Each row is where one point has got to under a steady rotation. How many steps took it there?
The counts run from 0 to 222.
9 2 -26 -9 24 34 11 -6 -6 1 -52 -57 -1 -9 -12 20 13 9 -53 -34 2 18 43 -4
 -17 18 22 10 43 27 -21 -5 20 9 -26 5 -17 4 19 21 -32 -31 48 -28 11 14
 -6 -13 31 21 -4 -40 -14 8 -11 -12 15 -2 -17 -12 21 21 -5 -20 -33 36 -14
 -23 -5 14 -1 -13 -2 -13 -7 5 35 -16 5 -> 2
-16 -33 -17 -7 34 11 30 26 -22 5 -32 -42 -1 0 -4 -20 2 -11 -55 -44 -24
 29 29 3 -5 2 8 -6 25 -3 -24 -15 18 -1 -34 -11 -8 20 19 0 -25 7 -2 -8 19
 30 -11 -16 25 41 -16 -46 -29 23 -4 6 26 20 -17 19 32 25 19 -24 -35 26
 -14 -31 0 14 -3 2 -10 -26 -11 31 24 -21 -11 -> 116
-4 -22 -14 -10 28 23 18 10 -11 2 -55 -47 0 -17 -4 9 8 -2 -46 -34 -26 22
 46 2 -12 20 21 8 34 2 -6 -12 8 3 -33 7 -17 14 19 15 -13 -12 27 -15 5 42
 6 -21 15 23 -15 -39 -17 32 10 1 20 6 -25 0 50 28 18 -16 -37 31 -24 -26
 -6 -3 1 0 13 -23 -12 1 38 -26 1 -> 161
5 -1 -17 -14 21 18 26 -10 -5 8 -59 -47 4 -4 -11 -17 6 12 -45 -46 2 -5 48
 -7 -18 28 20 6 23 16 -24 6 21 5 -20 20 -22 43 20 16 -35 -21 30 -9 15 7
 -4 -16 16 7 -17 -31 -18 32 -23 -7 13 -11 -22 -14 34 12 3 -33 -40 34 -6
 -40 7 5 -21 -9 -8 -14 3 27 17 -17 -2 -> 41
-1 -23 -23 4 11 13 27 13 -7 3 -48 -49 23 5 0 -3 9 -12 -64 -53 -26 9 61
 15 -12 18 38 1 7 7 -21 9 13 -6 -26 2 -12 48 8 8 -43 -13 8 -14 2 25 4
 -20 10 0 -19 -24 9 10 3 0 0 11 -9 9 34 21 13 -15 -36 26 -2 -28 7 -16 -8
 18 -18 -2 -5 4 41 -28 -9 -> 34
10 -13 -26 -5 24 32 21 6 -17 0 -40 -51 10 4 -2 7 15 2 -70 -39 2 10 53 1
 -16 23 16 11 35 18 -27 -7 21 -9 -23 8 -10 27 21 15 -43 -33 26 -22 16 7
 -8 -16 45 10 3 -20 5 2 -11 -16 2 1 -15 -1 8 22 -6 -27 -31 31 11 -17 -1
 15 12 -11 -9 -9 -9 12 30 -35 -4 -> 102
-10 -30 -31 4 20 22 1 18 -14 20 -53 -36 8 6 -5 -3 5 24 -54 -49 -23 26 33
 -2 -6 18 7 5 26 12 -29 -29 20 -15 -34 -6 -23 4 16 10 -30 4 19 -17 3 26
 -12 -12 35 33 -24 -23 -8 -2 -13 -13 21 17 -22 14 38 25 12 -29 -28 32 -5
 -29 -2 13 2 11 -6 -22 9 14 27 -22 -9 -> 222
-3 -38 -31 -6 28 29 32 21 -17 9 -16 -35 7 6 -19 -14 -2 6 -62 -42 -17 12
 35 0 -14 8 13 4 30 6 -26 -8 32 -10 -29 -10 -32 9 20 5 -34 -7 0 -6 24 4
 -11 -17 41 36 -9 -34 -5 15 -36 -8 15 13 -6 3 19 29 14 -30 -36 35 -21
 -32 -1 11 -15 -3 -8 -27 -10 15 28 -27 -21 -> 113
0 -13 -45 -10 32 19 23 -10 -14 15 -31 -41 -4 12 -9 -9 17 0 -44 -33 -2 -7
 34 -1 -21 21 18 2 30 26 -24 -9 30 -3 -9 -2 -33 19 17 6 -28 -5 32 -15 5
 -8 -8 -13 33 29 -26 -29 -19 36 -25 -2 12 -1 -13 -18 19 35 18 -32 -63 33
 -20 -32 -5 4 -17 -6 -3 -27 0 15 25 -7 -4 -> 149
-7 -18 -27 -4 31 17 14 13 -10 18 -43 -43 6 14 -1 -22 -5 1 -51 -62 -13 -8
 47 -2 -10 12 11 -4 27 16 -25 -3 20 -1 -26 -5 -18 29 20 9 -44 -14 10 -6
 29 -1 -21 -12 34 30 -7 -47 -19 -3 -32 -7 15 15 -6 17 24 23 -8 -22 -13
 21 -2 -43 9 9 -6 11 -35 -11 9 29 23 -19 -12 -> 76
8 -11 -23 -8 38 17 28 -11 -9 -8 -51 -62 3 -9 11 17 21 -16 -55 -31 -4 5
 57 12 -9 17 36 -1 34 22 -18 6 11 15 -22 14 2 32 14 24 -32 -32 41 -11 -1
 17 -6 -11 16 12 -9 -46 -22 26 -4 -6 11 11 -13 0 24 34 8 -23 -30 13 -3
 -23 1 -2 14 -2 -9 -13 -14 11 26 -20 -4 -> 200
-5 0 -22 -15 36 0 35 3 -20 -4 -44 -56 -3 2 9 -20 14 -22 -52 -47 1 9 45 6
 -9 10 11 -3 18 9 -27 5 17 9 -25 9 4 48 19 2 -36 -11 13 -7 14 16 -10 -18
 22 19 -18 -38 -32 31 3 7 14 -1 -17 -3 21 18 11 -25 -50 23 8 -27 6 7 0
 -7 -19 -12 -12 42 15 -11 -4 -> 144
1 -14 -5 -10 9 23 29 22 -8 6 -39 -52 10 -8 -20 -9 -18 8 -58 -62 -11 25
 42 -4 -11 18 8 3 19 0 -21 -3 23 -8 -47 -3 -32 24 16 2 -42 -14 9 -16 35
 24 -4 -22 26 23 -7 -37 4 7 -11 1 6 8 -18 10 33 8 9 -30 -16 26 -1 -38 4
 11 -20 -11 -10 -7 -14 12 44 -35 -2 -> 169
-11 -22 -39 1 30 15 1 10 -11 25 -51 -36 -11 7 -2 2 -4 14 -43 -60 -22 13
 25 2 -22 10 10 0 35 15 -7 -25 15 3 -28 -14 -33 -6 30 7 -19 -7 21 -19 5
 12 -8 -20 28 31 -19 -37 -10 13 -13 10 19 -2 -18 1 44 45 16 -9 -32 35
 -24 -40 -2 6 -18 10 -4 -20 11 9 31 -6 -6 -> 122
-7 -24 -31 -9 40 7 31 9 -22 -4 -36 -50 -8 -6 9 14 15 -13 -58 -30 -9 32
 28 1 -3 4 17 3 38 9 -15 -16 10 11 -20 -6 2 7 18 16 -19 -2 30 -13 -1 28
 -11 -13 20 33 -19 -44 -22 35 -3 0 24 9 -28 -1 25 39 21 -23 -50 31 -18
 -21 -5 14 9 -7 -4 -22 -16 26 18 -9 -11 -> 54
-6 -17 -22 0 15 25 18 17 -14 -4 -38 -59 6 -6 -5 11 7 -8 -61 -46 -13 50
 40 14 -15 6 23 1 23 15 -24 -20 17 0 -40 -4 -8 12 14 2 -40 -17 18 -31 5
 42 -4 -18 38 25 -12 -26 -11 0 18 3 14 15 -13 14 27 22 16 -13 -26 17 11
 -20 -1 10 9 -4 1 -9 -18 8 42 -37 4 -> 63
1 -8 -27 -3 30 8 20 6 -14 2 -51 -59 10 0 16 4 17 -12 -61 -50 -8 6 52 8
 -7 14 17 4 30 18 -21 6 4 0 -26 4 -1 49 21 16 -52 -24 33 -17 6 10 -12 -8
 27 12 -5 -45 -8 3 3 -7 3 2 -13 8 17 23 -6 -25 -24 22 13 -24 4 0 15 6
 -37 3 -1 27 30 -12 -1 -> 37
1 -25 -23 -2 23 24 13 7 -13 9 -56 -36 0 -2 -3 14 3 19 -50 -37 -17 23 44
 -7 -11 22 16 8 30 5 -26 -17 18 -14 -26 13 -27 11 14 25 -16 -7 31 -9 4
 28 -1 -16 30 23 -28 -19 1 21 -12 -11 19 9 -29 0 43 35 21 -33 -35 25 -9
 -29 -2 5 6 -2 11 -34 -3 3 29 -32 -7 -> 159
-12 -20 -47 -5 38 -3 21 -3 -15 10 -30 -55 -5 13 8 -2 14 -8 -51 -57 -1 2
 24 19 -23 4 16 -4 32 30 -8 -8 19 11 -16 -16 -14 20 28 7 -37 -18 27 -17
 -11 -7 -12 -9 25 19 -13 -39 -14 23 -16 9 7 -12 -11 -9 20 51 18 -11 -41
 34 -7 -38 5 0 -21 3 -23 1 -3 29 17 9 -5 -> 83
-16 -30 -48 -3 39 17 14 7 -22 11 -26 -55 0 14 -2 -10 15 -13 -49 -49 -16
 14 25 20 -27 1 21 -11 38 27 -13 -21 22 11 -24 -19 -13 4 31 0 -37 -19 8
 -23 -6 10 -15 -11 41 33 -4 -34 -29 13 -10 9 17 6 10 10 18 50 10 -1 -34
 27 -12 -31 1 6 -7 6 -10 -9 -5 21 26 -9 -6 -> 19
4 -17 -45 -9 36 15 25 -16 -17 8 -31 -48 -1 13 -8 -4 22 4 -51 -36 6 2 32
 7 -23 15 19 4 31 31 -25 -10 32 4 -9 8 -27 18 21 10 -32 -16 35 -18 -4 -7
 -9 -9 38 18 -26 -24 -19 30 -29 -8 12 -6 -19 -18 14 41 18 -33 -54 32 -9
 -32 -1 9 -14 -12 -4 -18 -5 23 11 -12 -6 -> 148
-4 -10 -45 4 30 1 8 3 -14 20 -54 -44 -9 14 14 6 -2 7 -50 -69 -3 13 27 4
 -15 7 -5 -6 26 24 -25 -21 19 2 -21 -8 -18 8 22 11 -30 -2 30 -17 9 -2
 -15 -19 28 25 -31 -33 -9 8 -13 4 16 -9 -25 -6 28 45 18 -17 -40 27 -1
 -45 10 6 -13 4 -24 -19 14 29 15 -1 -7 -> 185
6 -14 -12 -10 19 37 35 11 -14 -4 -25 -57 14 -4 -26 -10 6 -18 -66 -32 -18
 21 52 5 -13 7 33 3 19 6 -27 8 26 10 -32 -3 -12 25 13 -2 -41 -17 3 -13
 24 30 -3 -24 21 28 0 -41 -19 15 -8 -1 17 21 -1 9 17 10 -2 -14 -38 29
 -21 -24 -1 12 -10 -3 -1 -13 -23 10 41 -32 -5 -> 7
-9 -14 -39 -7 36 -2 23 -6 -17 10 -39 -64 -2 7 11 -9 18 -11 -47 -55 -3 9
 25 21 -22 2 24 -7 33 30 -9 -5 16 17 -21 -10 -5 26 27 3 -34 -18 25 -18
 -14 4 -13 -8 21 20 -17 -46 -33 28 -11 14 11 -8 -9 0 24 44 17 -12 -37 27
 -6 -38 10 4 -17 2 -21 -1 -3 35 13 5 -6 -> 82
-7 -20 -27 -19 41 11 28 0 -15 3 -28 -53 -4 1 -8 -11 19 4 -44 -29 10 18
 24 -1 -12 15 9 5 42 23 -23 -13 30 -1 -23 4 -23 17 23 7 -39 -19 33 -16 7
 2 -15 4 48 39 -12 -41 -23 24 -26 -7 13 7 -13 -2 19 28 13 -43 -33 26 3
 -32 -2 21 3 -20 -6 -15 -8 32 14 -19 1 -> 211
-3 -28 -25 0 27 23 32 11 -14 1 -20 -60 13 3 -3 0 5 -12 -67 -52 -11 14 45
 18 -14 -5 30 -7 27 14 -13 9 22 15 -30 -15 -10 24 18 7 -50 -28 2 -13 7
 13 -12 -9 21 15 7 -46 -3 -2 -22 6 7 14 8 20 17 37 0 -10 -11 17 -6 -34 8
 -1 -14 5 -27 3 -16 13 34 -18 -14 -> 73
-4 -17 -14 -18 28 27 32 11 -22 2 -38 -44 4 4 -10 -29 6 -18 -54 -33 -19
 -8 50 1 -19 23 15 4 31 2 -17 7 18 -2 -27 7 -21 48 25 3 -35 -17 -3 -11
 28 16 -3 -24 32 21 -4 -34 -16 29 -5 2 9 3 -8 0 25 13 5 -28 -44 37 -5
 -22 0 1 -2 0 -2 -19 -11 24 37 -33 -6 -> 206
-12 -32 -36 -5 29 16 34 10 -24 -4 -20 -55 11 9 -2 0 28 -21 -63 -21 -18
 29 35 14 -1 9 24 -2 25 15 -32 -14 21 -7 -17 -4 -5 24 10 1 -35 3 17 -24
 -6 24 -5 -10 39 33 -23 -20 -12 25 7 -3 13 24 -14 9 10 27 24 -26 -52 21
 0 -13 -10 5 16 0 -4 -14 -16 15 35 -24 -7 -> 154
-6 -21 -22 0 30 5 20 14 -10 20 -50 -37 -1 9 6 -18 -13 5 -49 -66 -14 -7
 45 -1 -9 13 4 -7 17 7 -19 -3 22 2 -32 -5 -18 32 22 9 -34 -9 7 -3 33 2
 -19 -15 29 25 -13 -47 -14 7 -28 2 15 7 -13 10 34 24 7 -29 -21 23 0 -47
 10 6 -14 4 -34 -15 7 32 17 -16 -13 -> 77
12 -2 -26 -3 20 17 22 5 -5 11 -58 -41 6 4 10 10 0 -12 -60 -44 -15 1 61
 -5 5 23 9 1 15 11 -32 3 18 -10 -27 7 -24 36 7 16 -30 6 31 -16 31 9 -1
 -25 18 21 -31 -36 10 10 0 0 10 14 -28 1 31 20 16 -26 -37 10 -4 -31 -2
 -9 2 7 -18 -23 0 5 46 -19 -5 -> 196
-3 -14 -3 -8 11 19 31 17 -5 1 -41 -57 9 -12 -21 -13 -10 5 -53 -56 -6 32
 39 -2 -14 12 17 -3 16 6 -27 -2 25 -2 -48 0 -22 30 11 4 -43 -19 6 -9 30
 34 -5 -18 19 25 -9 -36 -15 9 -10 -4 9 16 -18 7 38 9 10 -28 -17 22 2 -40
 6 9 -21 -14 -8 -12 -17 18 28 -36 -1 -> 170
7 -12 -28 -10 42 21 26 -9 -14 -5 -45 -56 0 -8 13 17 22 -17 -55 -28 -2 -3
 55 7 -12 14 28 3 43 22 -10 10 8 11 -14 7 -7 30 22 28 -33 -34 39 -10 5 6
 -6 -6 24 11 3 -50 -8 19 -10 -3 10 -1 -14 -5 18 41 0 -19 -28 23 -11 -22
 2 3 8 -4 -14 -10 -13 11 30 -15 0 -> 201
1 -21 -38 -8 29 19 43 -2 -21 -2 -14 -59 13 7 -13 -13 29 -8 -68 -26 4 10
 32 12 -16 2 28 7 28 23 -26 4 30 1 -14 -4 -11 30 20 1 -47 -23 18 -20 -5
 0 -7 -10 30 19 -7 -28 -15 23 -17 -6 5 2 -2 -3 -3 26 5 -24 -52 42 -9 -19
 -1 10 -8 -9 -11 -3 -17 26 25 -13 -10 -> 46
-8 -18 -21 -4 28 -4 28 3 -14 2 -44 -55 2 2 4 -23 4 -4 -44 -63 -8 25 34
 13 -19 4 22 -8 11 18 -20 -2 20 16 -29 -1 -5 38 18 4 -34 -14 10 -1 -5 25
 -10 -15 14 11 -27 -32 -36 29 -15 7 17 0 -14 1 39 34 20 -16 -33 19 4 -46
 16 3 -22 -6 -11 -13 -11 38 -1 -15 -8 -> 80
-1 -10 -40 6 22 7 15 0 -8 20 -55 -41 -7 13 7 5 -8 13 -48 -69 -5 16 31 6
 -18 15 6 -4 14 22 -28 -19 21 1 -24 -4 -29 11 16 9 -21 3 27 -16 7 3 -9
 -22 22 15 -40 -24 -6 17 -15 4 17 -10 -24 -9 34 47 22 -16 -47 28 -9 -44
 11 6 -25 3 -11 -21 6 18 14 -8 -5 -> 186
